500 stands for zero in the data rows.
Some points:
(486, 463, 538, 568, 343, 491, 476, 406, 643, 568, 273, 549, 816, 300, 448, 538, 558, 350, 542, 435, 798, 617, 505, 617, 568, 574, 478, 557, 406, 538, 498, 726, 407, 499)
(666, 340, 786, 671, 712, 734, 508, 632, 518, 539, 655, 414, 573, 517, 549, 466, 315, 356, 612, 515, 639, 548, 560, 487, 485, 533, 520, 326, 541, 550, 476, 343, 410, 573)
(596, 486, 413, 377, 456, 510, 343, 689, 561, 699, 595, 348, 308, 458, 484, 612, 474, 694, 292, 610, 489, 372, 339, 345, 535, 572, 550, 589, 603, 624, 562, 432, 446, 404)
(462, 465, 299, 686, 449, 499, 496, 347, 486, 577, 427, 565, 509, 790, 300, 298, 535, 344, 359, 633, 455, 524, 482, 506, 486, 385, 422, 354, 371, 483, 797, 318, 274, 486)
(620, 582, 171, 503, 595, 671, 637, 444, 541, 491, 529, 308, 491, 697, 738, 329, 583, 457, 153, 570, 551, 497, 435, 552, 624, 435, 358, 574, 306, 564, 407, 402, 480, 441)
(424, 501, 417, 299, 468, 642, 567, 642, 597, 410, 451, 510, 549, 505, 439, 515, 731, 567, 686, 499, 496, 351, 388, 393, 374, 681, 298, 539, 596, 514, 458, 508, 632, 480)
(615, 427, 399, 730, 424, 518, 398, 391, 458, 443, 497, 638, 438, 455, 197, 363, 354, 561, 546, 463, 582, 634, 514, 360, 671, 392, 283, 686, 587, 487, 572, 684, 645, 666)
(445, 550, 445, 620, 597, 354, 767, 511, 505, 286, 401, 412, 551, 376, 487, 480, 558, 494, 381, 422, 391, 423, 611, 433, 409, 533, 683, 403, 384, 252, 274, 488, 476, 416)
(376, 679, 570, 637, 388, 449, 462, 734, 473, 524, 467, 519, 647, 477, 535, 353, 375, 593, 598, 582, 549, 511, 470, 519, 470, 706, 295, 361, 536, 407, 616, 345, 719, 510)
(564, 191, 434, 343, 402, 513, 562, 571, 549, 275, 583, 590, 519, 578, 539, 362, 503, 542, 694, 610, 395, 397, 523, 624, 550, 516, 805, 523, 457, 509, 751, 617, 586, 731)
(432, 476, 604, 491, 416, 454, 358, 635, 500, 544, 632, 346, 394, 645, 429, 382, 675, 386, 577, 451, 512, 555, 726, 655, 607, 656, 520, 555, 626, 390, 553, 530, 504, 525)
(428, 588, 512, 581, 658, 389, 339, 491, 438, 563, 352, 509, 606, 609, 586, 604, 546, 430, 300, 377, 427, 359, 513, 577, 458, 409, 416, 735, 389, 442, 703, 398, 577, 260)
(379, 490, 312, 528, 272, 562, 571, 676, 593, 484, 367, 361, 530, 392, 601, 607, 325, 605, 503, 751, 382, 504, 625, 770, 643, 470, 608, 569, 395, 397, 303, 477, 353, 565)
(605, 478, 520, 581, 515, 375, 577, 615, 436, 506, 607, 596, 679, 539, 437, 722, 505, 403, 706, 375, 358, 251, 506, 560, 615, 369, 482, 556, 519, 570, 619, 449, 435, 554)
(434, 376, 638, 306, 581, 464, 519, 485, 753, 542, 385, 662, 357, 490, 497, 452, 416, 314, 458, 305, 518, 652, 259, 596, 491, 423, 726, 394, 353, 659, 317, 438, 650, 517)
(399, 492, 759, 440, 572, 549, 650, 246, 590, 535, 421, 485, 414, 369, 575, 361, 442, 474, 396, 372, 601, 508, 506, 443, 565, 429, 445, 455, 541, 264, 587, 342, 493, 605)
(282, 273, 495, 666, 491, 593, 533, 456, 387, 404, 421, 531, 272, 465, 468, 790, 422, 527, 353, 612, 498, 542, 455, 337, 454, 691, 580, 592, 559, 379, 356, 418, 573, 551)
(460, 521, 346, 164, 583, 568, 262, 752, 571, 518, 504, 610, 490, 681, 515, 689, 467, 680, 526, 295, 566, 612, 560, 601, 534, 468, 402, 347, 471, 455, 554, 589, 468, 575)
(520, 325, 576, 367, 450, 253, 441, 382, 380, 668, 323, 317, 455, 568, 610, 407, 471, 419, 461, 533, 468, 389, 715, 524, 308, 323, 464, 557, 677, 701, 299, 562, 510, 274)
(379, 434, 694, 426, 766, 342, 459, 488, 371, 416, 261, 655, 760, 657, 421, 478, 559, 640, 405, 416, 419, 499, 616, 423, 363, 552, 698, 581, 693, 687, 395, 609, 500, 524)
(603, 487, 361, 478, 628, 469, 311, 371, 272, 646, 489, 441, 609, 293, 810, 602, 621, 472, 692, 358, 254, 582, 602, 245, 387, 387, 574, 721, 547, 687, 464, 637, 419, 609)
(457, 716, 490, 401, 535, 511, 497, 498, 550, 453, 621, 694, 437, 538, 371, 430, 555, 401, 504, 708, 457, 557, 454, 635, 569, 462, 540, 545, 782, 570, 555, 577, 402, 514)
(415, 639, 548, 609, 389, 638, 610, 396, 391, 461, 476, 616, 391, 775, 920, 370, 410, 457, 437, 574, 534, 546, 337, 423, 303, 385, 434, 642, 496, 617, 679, 428, 198, 290)
(368, 484, 369, 634, 558, 581, 481, 503, 476, 567, 508, 575, 381, 271, 608, 492, 450, 685, 463, 478, 542, 405, 705, 487, 414, 504, 537, 232, 542, 694, 456, 766, 533, 489)
(493, 446, 522, 370, 534, 514, 662, 351, 485, 542, 498, 566, 588, 207, 365, 454, 579, 378, 595, 553, 649, 370, 569, 463, 457, 775, 394, 565, 441, 515, 519, 236, 334, 626)
(629, 590, 360, 501, 388, 652, 556, 437, 563, 350, 594, 577, 475, 686, 564, 546, 439, 406, 514, 567, 447, 717, 756, 623, 411, 739, 507, 603, 570, 599, 451, 580, 616, 612)
(606, 459, 361, 520, 706, 260, 664, 642, 594, 230, 400, 456, 430, 425, 503, 623, 260, 546, 574, 397, 591, 736, 279, 551, 582, 527, 390, 413, 693, 460, 608, 597, 383, 391)
(566, 434, 520, 546, 541, 505, 402, 596, 731, 738, 434, 512, 390, 567, 681, 172, 505, 640, 508, 309, 386, 449, 491, 578, 297, 357, 584, 570, 721, 654, 478, 514, 615, 556)
(525, 393, 453, 462, 361, 426, 763, 451, 521, 703, 660, 461, 454, 487, 569, 617, 438, 567, 494, 408, 659, 418, 538, 564, 419, 704, 554, 321, 419, 424, 578, 595, 609, 376)
(577, 542, 491, 534, 351, 572, 394, 527, 728, 380, 525, 571, 409, 315, 472, 586, 814, 680, 351, 495, 675, 511, 683, 433, 482, 461, 657, 503, 594, 378, 570, 316, 425, 495)
(408, 754, 521, 556, 339, 755, 563, 514, 500, 552, 550, 304, 487, 517, 335, 571, 458, 474, 649, 440, 454, 538, 316, 529, 349, 383, 678, 562, 540, 486, 566, 655, 568, 455)
(605, 452, 517, 584, 411, 577, 419, 357, 594, 530, 532, 326, 485, 552, 446, 675, 446, 570, 394, 609, 326, 642, 336, 734, 483, 642, 330, 409, 626, 333, 437, 513, 366, 612)
(623, 546, 366, 409, 365, 580, 336, 375, 411, 498, 487, 707, 635, 604, 432, 584, 357, 452, 510, 303, 339, 296, 500, 373, 617, 522, 569, 495, 507, 371, 353, 454, 475, 288)
(465, 518, 505, 334, 604, 544, 472, 492, 586, 497, 636, 489, 391, 341, 455, 372, 273, 612, 436, 504, 483, 481, 555, 297, 523, 561, 632, 633, 372, 356, 473, 717, 388, 540)
(526, 573, 494, 372, 530, 429, 565, 407, 285, 463, 692, 503, 583, 252, 487, 521, 522, 256, 628, 408, 592, 516, 531, 515, 516, 314, 399, 360, 660, 580, 324, 250, 652, 564)
(439, 492, 631, 519, 732, 356, 447, 385, 779, 354, 451, 458, 346, 493, 446, 711, 569, 518, 697, 698, 551, 456, 550, 570, 330, 356, 351, 518, 352, 373, 370, 582, 638, 519)
(715, 594, 674, 503, 521, 623, 336, 474, 219, 298, 377, 434, 284, 332, 323, 476, 436, 610, 493, 437, 591, 423, 535, 719, 555, 564, 577, 411, 297, 631, 554, 368, 573, 420)
(544, 338, 639, 670, 358, 519, 656, 601, 509, 290, 772, 488, 668, 385, 483, 574, 526, 561, 342, 427, 551, 470, 454, 360, 430, 275, 347, 462, 438, 584, 563, 471, 501, 473)
(454, 547, 680, 434, 371, 460, 471, 532, 576, 516, 534, 399, 595, 515, 321, 573, 422, 496, 399, 500, 489, 456, 517, 408, 362, 469, 352, 526, 343, 616, 500, 536, 513, 614)
(320, 574, 375, 631, 438, 419, 276, 373, 398, 652, 681, 748, 438, 538, 540, 307, 504, 564, 768, 478, 358, 574, 408, 611, 399, 379, 464, 657, 305, 563, 250, 299, 447, 300)
(443, 457, 226, 409, 714, 353, 605, 578, 222, 771, 502, 493, 522, 837, 435, 353, 574, 527, 381, 666, 709, 685, 369, 504, 589, 443, 451, 559, 435, 599, 427, 569, 401, 536)
(752, 495, 655, 518, 426, 416, 535, 592, 384, 600, 457, 660, 464, 550, 520, 543, 562, 459, 400, 495, 433, 593, 324, 538, 509, 573, 497, 576, 440, 239, 482, 691, 510, 482)
(382, 420, 541, 505, 593, 595, 695, 579, 478, 581, 458, 391, 559, 499, 338, 571, 618, 647, 515, 467, 184, 726, 641, 387, 790, 487, 401, 368, 432, 684, 614, 458, 494, 378)
(579, 668, 420, 492, 518, 499, 531, 550, 459, 442, 373, 438, 514, 317, 428, 424, 558, 160, 590, 663, 579, 357, 522, 381, 348, 437, 551, 261, 276, 420, 656, 448, 578, 468)
(430, 522, 597, 537, 482, 484, 429, 335, 421, 481, 605, 412, 393, 418, 587, 431, 769, 283, 554, 458, 470, 326, 253, 329, 672, 551, 377, 403, 488, 330, 467, 717, 482, 545)
(579, 810, 607, 640, 422, 183, 456, 576, 591, 433, 577, 435, 544, 682, 643, 605, 533, 589, 566, 473, 507, 323, 582, 384, 786, 544, 696, 395, 550, 493, 387, 462, 486, 761)
(425, 415, 649, 348, 549, 649, 443, 413, 427, 480, 462, 421, 670, 538, 563, 509, 489, 654, 498, 800, 596, 599, 383, 537, 710, 584, 622, 538, 624, 372, 622, 389, 760, 432)
Along one direction, these points spread out more than along any other. Where along it does each point below lie, from 0 to 99? The average is 50, and the first point in the table lies past the average. One standard deviation of the points above along it is 16.
(715, 594, 674, 503, 521, 623, 336, 474, 219, 298, 377, 434, 284, 332, 323, 476, 436, 610, 493, 437, 591, 423, 535, 719, 555, 564, 577, 411, 297, 631, 554, 368, 573, 420) 65
(564, 191, 434, 343, 402, 513, 562, 571, 549, 275, 583, 590, 519, 578, 539, 362, 503, 542, 694, 610, 395, 397, 523, 624, 550, 516, 805, 523, 457, 509, 751, 617, 586, 731) 62
(439, 492, 631, 519, 732, 356, 447, 385, 779, 354, 451, 458, 346, 493, 446, 711, 569, 518, 697, 698, 551, 456, 550, 570, 330, 356, 351, 518, 352, 373, 370, 582, 638, 519) 66
(428, 588, 512, 581, 658, 389, 339, 491, 438, 563, 352, 509, 606, 609, 586, 604, 546, 430, 300, 377, 427, 359, 513, 577, 458, 409, 416, 735, 389, 442, 703, 398, 577, 260) 28
(282, 273, 495, 666, 491, 593, 533, 456, 387, 404, 421, 531, 272, 465, 468, 790, 422, 527, 353, 612, 498, 542, 455, 337, 454, 691, 580, 592, 559, 379, 356, 418, 573, 551) 62
(379, 490, 312, 528, 272, 562, 571, 676, 593, 484, 367, 361, 530, 392, 601, 607, 325, 605, 503, 751, 382, 504, 625, 770, 643, 470, 608, 569, 395, 397, 303, 477, 353, 565) 57
(408, 754, 521, 556, 339, 755, 563, 514, 500, 552, 550, 304, 487, 517, 335, 571, 458, 474, 649, 440, 454, 538, 316, 529, 349, 383, 678, 562, 540, 486, 566, 655, 568, 455) 53
(382, 420, 541, 505, 593, 595, 695, 579, 478, 581, 458, 391, 559, 499, 338, 571, 618, 647, 515, 467, 184, 726, 641, 387, 790, 487, 401, 368, 432, 684, 614, 458, 494, 378) 51
(615, 427, 399, 730, 424, 518, 398, 391, 458, 443, 497, 638, 438, 455, 197, 363, 354, 561, 546, 463, 582, 634, 514, 360, 671, 392, 283, 686, 587, 487, 572, 684, 645, 666) 54
(620, 582, 171, 503, 595, 671, 637, 444, 541, 491, 529, 308, 491, 697, 738, 329, 583, 457, 153, 570, 551, 497, 435, 552, 624, 435, 358, 574, 306, 564, 407, 402, 480, 441) 23
(566, 434, 520, 546, 541, 505, 402, 596, 731, 738, 434, 512, 390, 567, 681, 172, 505, 640, 508, 309, 386, 449, 491, 578, 297, 357, 584, 570, 721, 654, 478, 514, 615, 556) 25
(320, 574, 375, 631, 438, 419, 276, 373, 398, 652, 681, 748, 438, 538, 540, 307, 504, 564, 768, 478, 358, 574, 408, 611, 399, 379, 464, 657, 305, 563, 250, 299, 447, 300) 16
